In the data rows, zero lies at 7.5, halfway between 7 and 8.
In each game, the first row plays the second. By how much does the first row win? 15 means about a draw, 30 a big win and 0 a big loss. Wins can go round in a circle. Each row has two weighted sums of its numbers, A and B, taken from their middle values. A row wins by its A times the other's B, less its B times the other's A.
[7, 6, 8, 6, 8, 7, 5, 7, 9, 8, 7, 8, 8, 8, 11]
[4, 6, 8, 10, 8, 12, 10, 9, 3, 10, 13, 3, 10, 8, 2] 19
[8, 5, 7, 5, 9, 8, 4, 6, 10, 6, 2, 11, 6, 4, 12]
[7, 11, 7, 6, 9, 10, 8, 6, 9, 9, 7, 5, 7, 8, 9] 16
[7, 11, 5, 6, 8, 11, 10, 5, 9, 10, 8, 4, 8, 5, 5]
[6, 8, 8, 9, 6, 10, 7, 9, 5, 8, 10, 5, 7, 7, 5] 13
[14, 5, 4, 6, 11, 4, 6, 8, 10, 4, 2, 12, 3, 8, 10]
[9, 9, 4, 10, 12, 7, 8, 8, 10, 9, 8, 4, 5, 9, 7] 21
[9, 9, 8, 8, 7, 9, 11, 7, 6, 8, 8, 7, 9, 11, 7]
[8, 9, 9, 10, 7, 12, 11, 9, 5, 9, 10, 5, 8, 9, 4] 11
[12, 5, 6, 6, 11, 4, 7, 4, 6, 3, 3, 10, 4, 5, 10]
[10, 10, 6, 3, 8, 8, 6, 7, 7, 6, 5, 7, 10, 9, 14] 5
[10, 10, 9, 8, 5, 8, 9, 8, 8, 6, 6, 10, 3, 7, 8]
[7, 6, 6, 4, 8, 12, 6, 5, 10, 8, 4, 9, 9, 6, 9] 17
[8, 5, 7, 8, 10, 7, 6, 5, 9, 7, 5, 9, 9, 7, 8]
[7, 6, 7, 6, 7, 6, 7, 8, 9, 7, 7, 10, 8, 8, 8] 16
[8, 9, 4, 6, 6, 10, 10, 6, 9, 11, 7, 5, 9, 7, 5]
[5, 6, 6, 6, 4, 5, 9, 10, 9, 8, 7, 11, 9, 9, 5] 16
[9, 10, 9, 9, 6, 8, 9, 8, 7, 6, 7, 9, 4, 7, 7]
[9, 10, 9, 9, 7, 10, 10, 8, 6, 8, 8, 7, 6, 8, 7] 15
[7, 6, 7, 6, 7, 6, 6, 7, 9, 8, 7, 9, 9, 7, 10]
[7, 6, 8, 8, 6, 6, 6, 8, 6, 8, 8, 8, 6, 8, 8] 16
[0, 10, 11, 7, 10, 13, 7, 4, 9, 13, 13, 3, 10, 6, 5]
[15, 6, 3, 6, 13, 0, 7, 7, 9, 1, 0, 15, 0, 4, 14] 11
[5, 5, 6, 7, 5, 5, 5, 8, 10, 9, 8, 10, 10, 10, 6]
[5, 6, 8, 4, 8, 9, 9, 8, 5, 8, 10, 5, 7, 6, 11] 24
[0, 6, 7, 9, 6, 5, 1, 9, 11, 15, 15, 6, 14, 13, 3]
[8, 7, 8, 7, 5, 6, 8, 8, 5, 6, 7, 8, 7, 9, 9] 12
[6, 7, 7, 9, 8, 10, 10, 8, 4, 10, 10, 4, 10, 10, 6]
[8, 6, 7, 5, 7, 6, 5, 7, 9, 7, 5, 10, 7, 6, 12] 14
[5, 7, 8, 5, 6, 6, 1, 9, 11, 9, 8, 11, 9, 4, 13]
[6, 12, 9, 9, 7, 11, 7, 6, 10, 10, 8, 7, 8, 7, 5] 11
[6, 9, 8, 10, 8, 11, 8, 11, 5, 10, 11, 4, 10, 8, 4]
[10, 10, 9, 9, 10, 11, 12, 8, 6, 7, 8, 5, 11, 12, 8] 10
[5, 8, 6, 6, 8, 10, 8, 4, 11, 10, 8, 6, 10, 6, 6]
[8, 13, 9, 7, 9, 7, 8, 10, 12, 9, 7, 8, 8, 11, 5] 8
[6, 8, 6, 7, 3, 5, 5, 10, 11, 6, 8, 11, 8, 8, 6]
[10, 8, 2, 13, 10, 4, 13, 9, 8, 9, 9, 3, 6, 8, 3] 19
[9, 4, 8, 6, 10, 5, 7, 6, 8, 5, 3, 9, 6, 8, 10]
[6, 6, 10, 4, 3, 8, 5, 9, 7, 8, 6, 9, 5, 8, 5] 7
[7, 7, 7, 9, 6, 5, 8, 8, 6, 9, 8, 6, 6, 7, 7]
[8, 5, 6, 6, 6, 5, 8, 8, 6, 4, 7, 8, 6, 6, 8] 20
[11, 11, 9, 8, 5, 8, 9, 9, 8, 6, 6, 10, 3, 7, 7]
[7, 6, 7, 6, 7, 6, 3, 6, 8, 7, 5, 10, 7, 5, 11] 12
[4, 5, 10, 8, 8, 8, 7, 7, 3, 9, 10, 5, 8, 8, 7]
[7, 5, 8, 8, 6, 6, 6, 7, 9, 6, 6, 10, 8, 9, 8] 12
[9, 7, 11, 13, 9, 7, 11, 6, 7, 6, 8, 9, 10, 11, 7]
[7, 8, 10, 10, 7, 11, 8, 10, 5, 8, 10, 5, 7, 7, 5] 13
[5, 7, 6, 9, 7, 7, 5, 7, 10, 10, 10, 6, 10, 6, 4]
[7, 5, 8, 7, 8, 6, 8, 7, 4, 7, 7, 6, 6, 7, 7] 18
[7, 5, 9, 7, 8, 6, 2, 7, 6, 9, 4, 8, 6, 8, 11]
[4, 6, 9, 6, 8, 7, 2, 8, 10, 9, 10, 8, 10, 5, 10] 13
[8, 9, 10, 10, 7, 11, 9, 9, 6, 8, 9, 6, 7, 6, 6]
[8, 4, 9, 6, 9, 5, 7, 6, 7, 5, 6, 9, 7, 8, 9] 15
[5, 6, 8, 9, 8, 11, 9, 10, 3, 9, 11, 4, 10, 9, 3]
[7, 6, 7, 7, 7, 6, 7, 6, 8, 6, 6, 9, 7, 7, 9] 13
[8, 10, 8, 10, 8, 12, 12, 7, 5, 9, 10, 4, 10, 10, 3]
[8, 9, 8, 9, 10, 9, 13, 6, 6, 8, 9, 5, 11, 10, 6] 14
[6, 4, 10, 8, 9, 9, 7, 8, 4, 8, 8, 7, 8, 8, 8]
[7, 5, 8, 7, 5, 6, 6, 8, 8, 6, 7, 11, 7, 8, 8] 14
[9, 11, 7, 9, 4, 7, 10, 10, 10, 8, 5, 12, 6, 8, 6]
[9, 8, 6, 6, 6, 5, 9, 10, 5, 3, 9, 9, 5, 5, 11] 15
[7, 9, 8, 8, 6, 9, 7, 9, 5, 7, 8, 7, 5, 5, 5]
[0, 10, 10, 5, 10, 15, 7, 2, 10, 14, 11, 2, 10, 4, 5] 18
[1, 6, 6, 9, 10, 7, 8, 8, 8, 13, 14, 3, 10, 10, 1]
[6, 7, 10, 10, 5, 10, 6, 9, 5, 8, 10, 7, 4, 6, 5] 20
[7, 6, 5, 5, 4, 3, 11, 12, 6, 1, 8, 11, 6, 4, 8]
[15, 10, 2, 10, 7, 0, 9, 11, 9, 3, 4, 8, 3, 8, 3] 13
[4, 7, 7, 10, 10, 5, 4, 8, 10, 9, 12, 5, 9, 7, 6]
[6, 4, 7, 6, 4, 4, 7, 10, 8, 7, 7, 11, 8, 9, 8] 29
[7, 8, 6, 6, 9, 10, 8, 5, 9, 9, 6, 6, 9, 6, 8]
[10, 4, 9, 6, 12, 7, 11, 4, 5, 4, 5, 7, 7, 6, 9] 15
[7, 5, 6, 6, 6, 5, 9, 10, 6, 4, 8, 9, 5, 6, 7]
[10, 13, 3, 12, 8, 8, 9, 12, 8, 9, 10, 3, 8, 5, 3] 12
[9, 9, 8, 9, 7, 10, 11, 8, 5, 7, 8, 7, 7, 10, 7]
[6, 8, 9, 7, 8, 8, 8, 5, 10, 9, 7, 8, 9, 7, 8] 12
[2, 9, 9, 4, 11, 13, 5, 4, 15, 12, 9, 7, 8, 8, 9]
[9, 9, 9, 9, 6, 9, 10, 8, 5, 8, 8, 7, 7, 9, 7] 21
[8, 6, 7, 7, 6, 5, 7, 10, 7, 7, 8, 10, 7, 8, 10]
[6, 4, 8, 5, 6, 5, 7, 7, 6, 5, 6, 9, 5, 9, 7] 15
[3, 5, 7, 10, 9, 11, 11, 8, 2, 12, 12, 2, 13, 11, 3]
[5, 5, 10, 10, 10, 8, 9, 6, 3, 8, 10, 5, 10, 11, 8] 18
[13, 6, 10, 7, 12, 2, 8, 2, 8, 2, 3, 10, 5, 3, 14]
[8, 7, 8, 5, 9, 8, 7, 5, 10, 7, 5, 8, 8, 7, 10] 20
[13, 4, 4, 6, 11, 3, 11, 6, 8, 6, 4, 8, 6, 11, 8]
[7, 10, 8, 4, 8, 7, 9, 9, 9, 8, 7, 9, 11, 9, 11] 13
[4, 4, 8, 10, 9, 10, 10, 9, 2, 11, 12, 2, 12, 10, 4]
[4, 7, 8, 7, 9, 7, 4, 7, 9, 9, 11, 6, 9, 5, 8] 12
[8, 12, 7, 6, 7, 9, 10, 9, 5, 8, 7, 5, 10, 8, 8]
[7, 6, 10, 7, 8, 7, 9, 7, 4, 6, 8, 7, 9, 9, 7] 10
[7, 4, 9, 8, 6, 2, 7, 9, 7, 5, 6, 12, 9, 9, 9]
[8, 5, 10, 12, 11, 9, 11, 6, 5, 7, 11, 6, 10, 11, 7] 20
[7, 8, 6, 1, 7, 9, 5, 9, 8, 7, 7, 7, 12, 11, 15]
[3, 9, 7, 11, 10, 8, 8, 7, 8, 11, 14, 2, 9, 8, 3] 12
[7, 9, 9, 9, 6, 9, 8, 9, 5, 7, 9, 6, 6, 7, 6]
[6, 7, 6, 5, 7, 7, 6, 5, 11, 10, 6, 9, 8, 6, 9] 15
[7, 5, 9, 8, 9, 7, 7, 6, 6, 7, 7, 7, 7, 8, 8]
[5, 6, 5, 7, 7, 6, 8, 7, 8, 8, 9, 7, 9, 7, 5] 15
[12, 12, 9, 8, 7, 9, 11, 7, 10, 7, 5, 9, 4, 7, 9]
[9, 10, 9, 8, 5, 8, 8, 9, 7, 7, 7, 9, 4, 6, 7] 13
[5, 8, 9, 2, 6, 12, 4, 6, 10, 10, 4, 10, 9, 3, 14]
[8, 7, 6, 5, 6, 6, 5, 8, 7, 10, 7, 9, 7, 8, 12] 15
[8, 4, 11, 11, 12, 9, 12, 6, 3, 6, 9, 7, 12, 11, 9]
[7, 7, 6, 6, 6, 9, 7, 9, 6, 10, 8, 6, 8, 9, 9] 10
[8, 7, 8, 7, 6, 5, 6, 9, 7, 4, 8, 9, 6, 5, 10]
[7, 9, 4, 2, 4, 10, 7, 6, 11, 13, 6, 6, 8, 7, 7] 17
[2, 4, 4, 8, 6, 5, 9, 11, 6, 9, 14, 7, 11, 10, 4]
[6, 7, 8, 7, 6, 9, 7, 6, 9, 9, 7, 7, 9, 7, 8] 9
[7, 5, 7, 6, 7, 6, 5, 9, 9, 4, 9, 10, 9, 8, 11]
[6, 7, 9, 8, 7, 8, 9, 7, 4, 7, 9, 6, 9, 8, 7] 20
[3, 9, 9, 4, 6, 8, 9, 12, 11, 12, 9, 10, 15, 10, 11]
[4, 5, 9, 10, 6, 12, 7, 9, 4, 10, 12, 4, 7, 8, 3] 28
[3, 3, 9, 10, 9, 11, 9, 8, 2, 9, 11, 4, 10, 10, 5]
[6, 7, 7, 4, 9, 8, 5, 4, 11, 8, 5, 8, 7, 6, 11] 4
[7, 7, 8, 6, 8, 7, 7, 7, 10, 8, 7, 9, 10, 8, 10]
[8, 8, 8, 7, 7, 9, 9, 8, 6, 9, 8, 7, 7, 10, 9] 17
[7, 5, 6, 6, 5, 5, 8, 11, 6, 5, 8, 10, 7, 7, 10]
[5, 7, 9, 4, 9, 10, 3, 6, 13, 7, 7, 9, 8, 6, 13] 5
[8, 11, 4, 7, 8, 8, 9, 7, 10, 9, 7, 5, 8, 7, 6]
[12, 15, 10, 8, 1, 8, 6, 10, 12, 5, 3, 14, 1, 2, 8] 17
[11, 10, 2, 6, 7, 6, 8, 7, 11, 9, 6, 6, 8, 6, 5]
[6, 5, 9, 6, 8, 8, 4, 6, 10, 8, 6, 9, 9, 5, 9] 29
[10, 10, 10, 8, 5, 8, 6, 9, 8, 4, 7, 10, 2, 5, 7]
[8, 14, 7, 9, 10, 13, 11, 5, 6, 9, 9, 2, 4, 3, 8] 8
[6, 7, 10, 8, 4, 9, 6, 7, 7, 8, 8, 8, 5, 8, 5]
[5, 10, 8, 7, 9, 11, 10, 5, 7, 9, 10, 3, 7, 5, 8] 20
[8, 11, 10, 9, 5, 9, 4, 9, 11, 7, 7, 9, 5, 6, 6]
[9, 9, 8, 9, 9, 9, 12, 8, 4, 5, 9, 5, 3, 3, 9] 21
[8, 4, 11, 8, 11, 8, 8, 4, 6, 5, 5, 10, 9, 6, 9]
[11, 8, 0, 6, 3, 3, 8, 13, 10, 8, 4, 8, 8, 8, 3] 20
[11, 5, 5, 7, 9, 5, 7, 8, 10, 5, 4, 10, 6, 7, 9]
[7, 5, 7, 6, 7, 8, 5, 6, 9, 7, 3, 11, 8, 3, 11] 16
[7, 6, 9, 6, 9, 9, 8, 4, 10, 7, 6, 8, 9, 6, 9]
[11, 12, 9, 8, 4, 9, 8, 9, 9, 5, 5, 11, 2, 5, 6] 10
[8, 8, 6, 6, 6, 8, 5, 9, 6, 10, 8, 7, 8, 9, 11]
[8, 9, 6, 2, 10, 10, 3, 4, 15, 8, 4, 9, 3, 6, 13] 14
[4, 5, 8, 9, 8, 10, 8, 8, 3, 9, 11, 4, 10, 9, 5]
[7, 4, 6, 6, 6, 4, 4, 9, 9, 6, 7, 11, 10, 7, 10] 17
[8, 4, 7, 7, 8, 5, 6, 6, 7, 5, 5, 9, 6, 7, 8]
[8, 6, 5, 6, 8, 7, 5, 8, 7, 6, 7, 7, 7, 7, 9] 17
[9, 11, 9, 9, 5, 9, 9, 7, 7, 5, 7, 9, 4, 6, 7]
[8, 7, 8, 7, 5, 6, 8, 8, 9, 7, 7, 10, 8, 9, 7] 15
[8, 7, 10, 8, 9, 7, 11, 8, 4, 5, 9, 7, 11, 10, 8]
[0, 8, 10, 4, 8, 13, 2, 5, 11, 11, 11, 6, 12, 5, 10] 15
[9, 9, 8, 10, 7, 10, 11, 8, 6, 7, 8, 7, 7, 10, 7]
[4, 8, 7, 8, 10, 10, 8, 5, 7, 10, 11, 3, 9, 4, 7] 17
[8, 5, 10, 8, 8, 4, 4, 7, 6, 6, 8, 10, 7, 7, 11]
[12, 13, 9, 10, 6, 9, 11, 9, 9, 7, 5, 10, 4, 8, 7] 20
[13, 14, 12, 9, 6, 10, 6, 7, 10, 4, 6, 10, 2, 3, 9]
[10, 10, 4, 5, 8, 9, 9, 7, 12, 8, 7, 7, 9, 6, 5] 21
[7, 5, 9, 8, 5, 4, 5, 9, 8, 6, 7, 11, 7, 8, 9]
[6, 7, 6, 5, 8, 8, 6, 5, 10, 9, 7, 7, 8, 6, 10] 17
[6, 5, 5, 5, 8, 5, 6, 8, 8, 7, 8, 9, 8, 8, 9]
[2, 9, 9, 5, 8, 13, 6, 2, 11, 12, 8, 5, 11, 6, 8] 14
[7, 6, 7, 6, 9, 7, 5, 8, 7, 6, 10, 6, 7, 5, 10]
[6, 8, 7, 11, 10, 7, 6, 9, 6, 7, 13, 3, 9, 3, 7] 17
[15, 7, 2, 7, 10, 1, 6, 8, 10, 2, 0, 14, 1, 5, 11]
[3, 6, 7, 9, 6, 9, 5, 10, 3, 9, 11, 4, 8, 7, 4] 11
[6, 11, 8, 8, 9, 11, 9, 6, 9, 10, 8, 5, 8, 6, 6]
[6, 6, 9, 6, 9, 6, 5, 7, 11, 7, 8, 9, 10, 8, 10] 16
[8, 6, 7, 5, 7, 6, 4, 8, 7, 7, 6, 9, 8, 8, 12]
[0, 6, 8, 9, 7, 7, 1, 9, 13, 14, 13, 6, 13, 12, 4] 23
[7, 4, 8, 6, 6, 3, 5, 8, 8, 4, 6, 12, 8, 8, 10]
[3, 12, 10, 5, 9, 12, 8, 6, 12, 11, 9, 8, 10, 10, 8] 15
[2, 1, 10, 10, 5, 11, 5, 9, 4, 9, 13, 5, 6, 9, 2]
[5, 5, 9, 8, 6, 7, 4, 8, 4, 7, 9, 7, 4, 7, 5] 14
[8, 7, 9, 7, 9, 8, 10, 5, 7, 8, 7, 7, 10, 9, 9]
[10, 11, 2, 8, 7, 7, 10, 9, 9, 10, 8, 4, 8, 7, 4] 18
[8, 11, 9, 8, 3, 8, 6, 9, 11, 7, 6, 11, 4, 8, 6]
[8, 9, 6, 4, 6, 7, 7, 10, 6, 8, 7, 9, 9, 8, 13] 9
[10, 5, 5, 10, 10, 3, 6, 10, 8, 6, 7, 7, 6, 8, 5]
[4, 9, 7, 7, 3, 7, 5, 9, 12, 8, 10, 10, 9, 6, 6] 16
[2, 2, 8, 9, 9, 12, 7, 10, 2, 9, 12, 4, 9, 9, 3]
[7, 6, 6, 7, 3, 4, 7, 12, 8, 4, 8, 12, 8, 7, 9] 17
[10, 8, 4, 7, 9, 4, 9, 7, 10, 7, 6, 6, 7, 8, 7]
[4, 13, 8, 9, 12, 13, 7, 4, 10, 11, 10, 3, 6, 8, 7] 17
[7, 5, 8, 5, 10, 7, 4, 5, 11, 6, 4, 10, 9, 4, 11]
[6, 9, 9, 12, 10, 7, 2, 8, 9, 8, 14, 4, 10, 3, 9] 3
[8, 9, 4, 2, 6, 5, 9, 10, 5, 4, 4, 8, 10, 7, 13]
[9, 9, 1, 0, 0, 7, 3, 11, 14, 12, 0, 11, 5, 7, 10] 13
[8, 7, 10, 10, 8, 8, 10, 7, 5, 7, 9, 7, 9, 10, 7]
[8, 11, 4, 5, 6, 11, 8, 8, 9, 11, 8, 4, 7, 6, 6] 17
[6, 8, 7, 8, 8, 10, 10, 9, 3, 10, 11, 3, 12, 11, 6]
[10, 11, 0, 5, 6, 8, 7, 11, 11, 9, 7, 6, 8, 8, 4] 29
[8, 8, 6, 5, 7, 6, 8, 8, 5, 7, 6, 8, 8, 8, 10]
[7, 6, 8, 6, 5, 5, 7, 9, 6, 5, 7, 9, 7, 7, 8] 13
[6, 4, 6, 7, 8, 4, 9, 10, 5, 5, 11, 8, 8, 6, 8]
[10, 11, 8, 9, 8, 9, 11, 7, 6, 7, 7, 7, 6, 8, 7] 22
[9, 12, 8, 6, 6, 7, 7, 9, 7, 6, 7, 7, 7, 6, 7]
[3, 11, 10, 8, 12, 14, 9, 3, 7, 11, 12, 0, 7, 3, 6] 15
[7, 4, 7, 7, 5, 4, 6, 10, 8, 6, 7, 12, 8, 8, 9]
[7, 7, 9, 8, 7, 6, 8, 7, 7, 6, 7, 8, 8, 9, 7] 16
[8, 10, 9, 10, 8, 11, 12, 7, 5, 7, 9, 5, 10, 11, 6]
[8, 8, 9, 8, 9, 8, 10, 5, 7, 7, 8, 7, 10, 9, 8] 22
[7, 5, 8, 7, 8, 8, 7, 7, 7, 8, 7, 8, 8, 7, 9]
[7, 6, 10, 9, 7, 8, 7, 7, 5, 8, 8, 8, 7, 9, 7] 16
[7, 7, 9, 8, 4, 7, 7, 8, 7, 7, 7, 9, 6, 9, 6]
[11, 4, 8, 6, 11, 2, 5, 4, 8, 3, 1, 12, 4, 6, 13] 13
[8, 9, 9, 5, 7, 7, 11, 8, 5, 6, 7, 7, 10, 8, 7]
[8, 7, 10, 11, 10, 9, 11, 6, 5, 6, 9, 7, 11, 11, 7] 1
[3, 6, 6, 6, 9, 8, 12, 8, 5, 8, 12, 5, 8, 8, 5]
[8, 3, 7, 6, 9, 7, 5, 7, 6, 5, 5, 8, 5, 7, 8] 10
[7, 6, 10, 9, 7, 5, 7, 7, 6, 6, 8, 9, 8, 9, 9]
[9, 8, 4, 7, 6, 5, 4, 8, 9, 9, 5, 8, 6, 7, 9] 17
[10, 9, 6, 6, 8, 7, 10, 6, 9, 8, 6, 7, 8, 7, 6]
[7, 9, 10, 9, 7, 10, 7, 6, 11, 9, 7, 9, 9, 9, 5] 21
[10, 6, 5, 13, 12, 3, 5, 11, 9, 5, 10, 5, 6, 6, 7]
[4, 4, 4, 7, 9, 3, 6, 9, 7, 6, 12, 7, 10, 10, 7] 20
[8, 6, 9, 7, 8, 6, 5, 6, 7, 7, 6, 8, 7, 7, 12]
[8, 8, 5, 6, 5, 8, 9, 6, 7, 9, 8, 6, 7, 7, 7] 14
[7, 6, 9, 7, 9, 8, 8, 7, 4, 8, 8, 6, 8, 8, 8]
[12, 4, 5, 7, 11, 3, 6, 5, 10, 4, 2, 11, 5, 7, 11] 15
[8, 7, 6, 5, 6, 5, 7, 9, 7, 6, 6, 9, 8, 8, 11]
[8, 8, 9, 7, 7, 7, 9, 8, 7, 7, 7, 8, 9, 10, 7] 16
[0, 7, 8, 8, 7, 9, 4, 8, 11, 14, 13, 6, 13, 9, 5]
[6, 8, 7, 6, 7, 7, 6, 3, 12, 9, 5, 8, 9, 4, 10] 12
[6, 5, 10, 9, 9, 8, 9, 7, 4, 9, 9, 5, 9, 9, 8]
[8, 11, 8, 9, 8, 11, 10, 8, 7, 9, 9, 4, 10, 9, 4] 17
[6, 8, 8, 6, 8, 10, 7, 4, 10, 9, 6, 7, 10, 6, 8]
[9, 10, 8, 8, 3, 6, 6, 10, 10, 7, 5, 12, 4, 8, 6] 16
[6, 8, 7, 5, 8, 9, 13, 7, 5, 5, 9, 7, 4, 5, 9]
[0, 5, 6, 8, 5, 7, 6, 11, 8, 12, 15, 7, 13, 10, 3] 1
[10, 13, 11, 9, 7, 10, 7, 9, 8, 5, 7, 8, 4, 5, 7]
[6, 10, 8, 8, 6, 10, 9, 7, 10, 10, 8, 6, 8, 7, 5] 27
[9, 3, 9, 8, 11, 8, 9, 4, 6, 4, 5, 9, 8, 6, 8]
[8, 10, 8, 9, 7, 10, 7, 9, 5, 8, 9, 5, 7, 6, 6] 22
[9, 9, 6, 6, 7, 9, 8, 7, 6, 7, 7, 7, 9, 8, 11]
[8, 10, 4, 7, 4, 11, 12, 7, 9, 11, 9, 4, 11, 4, 3] 23
[11, 12, 9, 7, 5, 9, 8, 8, 9, 5, 6, 11, 3, 6, 8]
[8, 10, 3, 9, 6, 9, 10, 8, 7, 10, 9, 4, 7, 4, 3] 15
[10, 7, 5, 7, 10, 6, 9, 9, 8, 8, 7, 6, 6, 9, 5]
[8, 6, 8, 7, 6, 5, 6, 8, 5, 6, 8, 9, 6, 8, 10] 12
[6, 9, 10, 10, 6, 11, 6, 11, 5, 9, 11, 5, 6, 5, 4]
[8, 5, 10, 9, 10, 6, 3, 5, 5, 8, 6, 8, 5, 7, 11] 11
[13, 9, 4, 3, 7, 4, 6, 7, 12, 5, 0, 11, 4, 5, 13]
[7, 5, 6, 7, 8, 5, 5, 7, 9, 7, 8, 9, 9, 9, 8] 14
[12, 11, 8, 7, 10, 7, 13, 8, 7, 7, 6, 7, 13, 11, 11]
[10, 7, 4, 6, 8, 4, 7, 6, 10, 7, 4, 8, 6, 8, 10] 19
[7, 4, 7, 7, 8, 4, 5, 8, 7, 4, 7, 9, 5, 7, 9]
[7, 5, 6, 6, 8, 7, 6, 6, 10, 8, 5, 9, 8, 6, 9] 11
[8, 7, 8, 7, 7, 8, 8, 5, 8, 8, 6, 8, 8, 7, 8]
[6, 6, 10, 9, 7, 8, 8, 7, 5, 8, 9, 6, 7, 9, 7] 15
[6, 8, 7, 6, 9, 9, 6, 4, 11, 9, 6, 7, 9, 7, 8]
[8, 7, 8, 5, 7, 6, 6, 8, 5, 7, 6, 7, 8, 8, 11] 13
[10, 3, 6, 6, 9, 5, 5, 7, 7, 6, 5, 10, 5, 8, 7]
[10, 12, 11, 8, 4, 9, 6, 9, 9, 6, 6, 10, 3, 6, 6] 13
[3, 8, 7, 6, 9, 9, 5, 5, 11, 12, 9, 5, 10, 6, 7]
[9, 5, 7, 6, 10, 6, 7, 6, 7, 6, 4, 8, 7, 8, 10] 18
[10, 11, 9, 9, 6, 9, 10, 8, 8, 7, 6, 10, 6, 8, 7]
[7, 10, 6, 4, 7, 10, 8, 4, 10, 10, 7, 6, 10, 7, 8] 14
[15, 7, 5, 5, 11, 1, 5, 6, 10, 2, 0, 14, 1, 5, 14]
[7, 6, 7, 5, 6, 6, 4, 9, 8, 9, 7, 9, 7, 6, 11] 23
